Families of rows that turns and mirrors carry onto each other, the same ones carrying the whole set onto itself: the rest of each named row's family, in list order:
3 families of 5 rows:
M: [-37  19 -28  36  11   7  -4  14   0  15   7 -15  13  12   2 -26  21   5
 -32  27  13 -11   0   3   2  -6  20   6  -8 -12  -6  -2  52 -15 -10  39
 -14 -10 -20  -3  -1   9  13]
J: [-24  49  -1   7  23  24   6  39 -35 -26  24  21   4 -16  21   6  10 -10
  -5  11  16  17 -17 -17  17  -5  22   6 -11 -19   9 -32  18  12  18  34
  11  27  -4  32  -7   4  -4]
X: [-11  -2 -22  32  22  15  -7   9   6   5  14 -34   4   2   6 -10   8  -3
 -15  26   8  -6  -4  16  12  -6   3  -2 -11  -4 -12 -14  53 -15 -19  37
 -26  -7 -13  25  16  11  -3]
Z: [-10  22 -26 -10 -25  15   8  10  18 -10  19  47 -10 -27  14   0  19 -11
  14  15  -9 -13  11 -17  33  -5   6  14   5 -16   5   5 -21 -26  24 -10
   5  39  27  14  15   9  20]
V: [ 30 -13  23  13  19   8  13  43  29   2  -8  -1  -2 -14  21 -20  30  20
 -24  38  -5   6  -7 -25  -7  11  -3 -29   3  26  22   8  12  14 -22  -4
 -20 -31  16  -4  37   5 -16]
C: [-14  45  -2  18  12  34  14  43 -49 -24  14  28   0 -26  -2  -9  22  15
  -4   6  18   7 -30 -12  19  -7   8  13 -19  -1  11 -30  26  23  12  16
   4  25   4  13  -9  -1  -1]
S: [-22  40  -4  19  15  23  13  30 -48 -16  25  43 -12 -10  12   0  29  15
 -13   5  21  25 -23  -3  29 -12   5  13   7 -19   8 -28  21  14  26  30
  24  23   6   8   0   0  16]
P: [ -8  34  -3   6 -17  21  10  10  28  -1  16  59 -11 -14  17 -11  19  -3
 -19  28  -8 -13  -3 -26  33   2  10   1  18 -27  11  25 -24 -21  24 -16
  26  21  29  -5  21  15  22]
A: [ 18 -21   7  -2  20  -7  11  45  38   6   0  -8   3  -3  30 -11  24  -2
 -12  41  -8  20   9 -27  -8  -1  11 -32   5  13  39  -6   0  11 -18  11
 -21 -25   1   5  36  10 -14]
Y: [ -7 -36  -3  31  11  16  18  30  45  36  41  20 -31  -8   2  -4  36   6
  -1  13  11  19   0 -35  10 -22 -31 -32  25  -6 -13  20 -23   7   1  18
  23  -7  17 -14  12  11   2]
K: [-18  39  -7  -1 -16  21  12  14  22 -18   2  57  -5 -30   8 -11  25   0
   2  12  -2 -30  -5 -22  25  15  -2  12   7 -11 -12  32 -10 -17  25  -8
  10  25  34   4   6   5  21]
E: [-31   7 -15  36  35  14   3  17  15   2  -1 -17  10   4 -12 -25  17   1
 -13  20  15 -26 -17   1   5  -3   7  -8 -10  -4 -13   2  54   2 -24  38
 -26 -15 -14   6  -4   5 -12]
U: [ 24 -13  22  25  26 -10   3  42  19   3  10  -1  -4   2  25 -24  21  32
 -39  50   9  11   4 -28 -16  -2   2 -23  -6   7  31 -13  13  17  -6   9
 -12 -29   3  -8  35  12  -5]
H: [  1 -26 -10  15  12  32  25  44  43  17  23  28 -20 -16  -8  -4  35   1
  16  -5   0  11 -16 -37  13 -12 -43 -25  23   0  -2  28 -24  30  10  19
  19  -4  25  -7  10   9   9]
B: [  9 -25  -4  14  12  26  10  39  45  13  39  13 -20 -16  19  12  18  -9
   9   5   0  21  -1 -37   8  -2 -41 -23  22  -6 -17  25 -30  12  19  26
  26  -2  25  18  23  16  12]

The rest of the family of M: S, P, Y, U
The rest of the family of V: C, K, E, H

Families of rows that turns and mirrors carry onto each other, the same ones carrying the whole set onto itself: the rest of each named row's family, in list order:
4 families of 8 rows:
Mog: [ 13 -13  21  -4  17  -8  -3  -8 -12  62   1  -5 -16 -12  -9   4 -23  34
 -21  33 -23  -7  12   2  26   6   7  -5 -12  16 -48  -1 -25]
ratup: [-36  17  24 -14  10  47   5 -16 -35  -9 -21  -1 -10 -12   9  27 -31   3
   1  -5  17 -20   4  -3   8 -21  -4   3 -21 -25 -45   9  -9]
vuzog: [-36  22  -7 -30 -23  30   1  36 -11   2  19  30  13 -24   7  48  -2   8
  31 -21  -6 -22 -12  22  34 -34 -41 -21   6 -20 -48  36  -9]
sen: [-44   9  45 -19   4  41  10  -7 -31   5 -25 -10 -20 -21   7  33 -16 -16
  -1  -2  15 -10   0   0  14 -17 -16  -2 -13 -21 -48   9  -7]
banu: [-12   0  16 -28 -24   8   1   8 -48   9 -16  17  28   5 -21  -1 -20   7
   7  39 -25 -24 -10   9  30  13 -39  -8 -18 -28 -31  50  -6]
zev: [-44  11  21 -16  14  49  -7 -19 -25  -3 -22   3 -26 -25   4  28 -27   0
   9   3   9  -9  -4  10  16 -31  -7  -5 -25 -16 -41  -5   1]
vut: [  7 -15  11   1  23   7  -1 -11 -20  60 -22 -15 -17   1 -27  -6 -31  22
 -14  33 -25  -9   9 -10  16   7   8  -9  -5  -5 -48   5 -11]
bigof: [ 15  -5 -13 -13 -14 -11   7  42  -5  64  21  11  20   4 -24  14   0  28
  13   6 -36 -23  -1   3  36   4 -28 -23  24 -10 -54  43 -22]
gabat: [-14  -4  12 -49 -16  13 -11  15 -52  11  -6   1  17 -13   4  -8  -8  10
   5  45 -10 -19  -4   2  32   5 -34 -12 -15 -38 -33  45 -14]
Nug: [ -7  17  -5  11  13  13  -2  27  16  59  -1   2 -11 -15 -14  40 -24  10
  16 -31  -2 -13   2   7  28 -41  -4 -32  19 -10 -59 -24 -10]
Feve: [-36  11  33 -12  14  44  10 -12 -23  -2  -8  -3 -20  -8   3  16 -33  -9
   9  -2  16  -2  21   8  18 -19   8   4 -17 -17 -39   1  -9]
miga: [ 10 -18  15 -21   7  25 -14  11 -12   3   2   4  -8 -23  -4  31   1  29
   9   6 -28 -55 -21   9  20 -17  25  10  32 -30 -36  31  -8]
Mag: [-11  -5   5  11  23  17   2  15  14  58   2  10 -22 -16  -6  47 -23   6
  14 -36 -16 -15  11   8  12 -41   3 -18   9  -2 -61 -14  -9]
Gat: [-35  16   2 -16  -9  26  12  19 -20  44 -17   9   7   0 -19  21 -37  10
   3  -7   1  24  27  10  42 -14 -55 -51 -19  -2 -58  11 -17]
bazod: [-23  21  -3 -24  -5  26   3   4 -18  56 -11  21  13  -2 -19   8 -45  11
   8  12   2  27  15  24  34  -9 -51 -49 -20  -8 -63  24 -24]
bepun: [ -8 -18  12  -7  10   7  -2  21 -11   4   7  -2 -17 -21   1  34   9  16
   8  -1 -29 -60 -20 -14  20 -17  18  16  21 -17 -30  16   6]
vor: [-29  15  -5 -19 -24  34 -14  44   3  -4   2  24  16 -17   3  20   3   3
  17 -26  -8 -26 -19  11  30 -39 -32 -31  24 -26 -41  38  -5]
Tokun: [-38  17 -11 -24 -11  42   4  32 -12  -2  -1  25  12 -10  -7  39 -11  -3
  38 -24  -4 -25 -16   7  27 -33 -38 -27  14 -43 -49  42   5]
zozad: [ 18  -1 -37 -11  -1  -3  -9  29   4  58  22  25  19  -2 -26  11 -18  44
  17  14 -44 -24  -7  12  36  -9 -18 -30  12  -4 -48  30 -14]
Tugil: [-19 -11  12 -42 -10  21   3  -4 -46   2  -1  15   7  -8  -6   4  -9  17
  -1  41 -24 -22  -9   2  27  16 -33   0 -18 -16 -36  65 -11]
Teve: [  9  -7 -24 -17  -8  -9 -11  36  -7  63   8  23  15 -14 -23  26   2  37
   9  15 -41 -32 -24   0  34 -11 -40 -34  19  -8 -58  40 -11]
Nife: [  2 -20   2   6   3  -1 -20  -3 -16   5  -3   1 -15 -28   5  32   2  21
  11  17 -28 -51 -21 -14  14  -8  21   3  21 -32 -38  34  -8]
mimas: [ -1 -18  21 -12  17   4  11  -7 -18  59 -19  -4  -2   1 -14   3 -36  26
 -13  39 -21   4   8  -5  25   7  11  -1 -19   6 -52   3 -12]
vele: [  7 -11   8 -13  14   8  -9   6  -9  14  14  10 -12 -20   1  24   5  18
  12  17 -26 -61 -32  -2  13 -11  23  16  19 -25 -35  27  -4]
vifin: [-25  21 -13 -18 -13  35  -8  29  -9  -2  18  19  -2 -23  -4  41   2   1
  30 -31  -6 -39 -13  12  28 -34 -47 -30  19 -31 -44  40  -8]
Guz: [-18   8   3 -42 -19  17  -1   8 -43   0  -3   8  15  -4  -8  -4 -11  20
  -2  46 -10 -18 -18   1  42  17 -37 -13  -6 -25 -33  56  -9]
Mebak: [-36  22  -7 -11  -7  13  16  17 -17  56  -5  10   6   1 -14  12 -33   0
  10   8   1  21  17  -1  30 -11 -62 -40 -32   2 -62  11 -12]
zanis: [  1 -10  15  -8  27   3  17 -18 -30  63  -4  -7 -19  -5 -21  21 -37  26
  -1  36 -21  -8  15   1  25  12  -2   2 -23   2 -54   0 -16]
bami: [-14   8  -7   1  26  28   2  17  19  49  14   1 -33 -28   1  43 -12  21
  11 -29  -2 -10   4  -1  22 -40   5 -24  18   2 -63 -10 -10]
Nulez: [-11   8  -6  18  15  24  11   9  24  49   3  14 -20  -8 -22  50 -21  20
  15 -37 -18 -13  -1  10  20 -33   0 -18  17   9 -63  -6  -7]
zuv: [-30  27   6 -37   0  36  20  28 -12  56   5  14  12   8 -21   9 -34   6
   6  -5  -1  18  16  24  37 -18 -52 -34 -18   3 -57   7 -12]
topeb: [  9 -10 -15 -19  -3 -13  -3  38   7  68  19  20   7  -8 -27  15  -3  24
  15  15 -43 -13  -8  12  46  -4 -31 -36  20  -4 -51  35 -10]

The rest of the family of mimas: ratup, Mag, Gat, vele, vifin, Guz, topeb
The rest of the family of Mog: Nug, Feve, bazod, bepun, Tokun, Tugil, Teve
The rest of the family of bami: sen, banu, vor, zozad, Nife, zanis, zuv

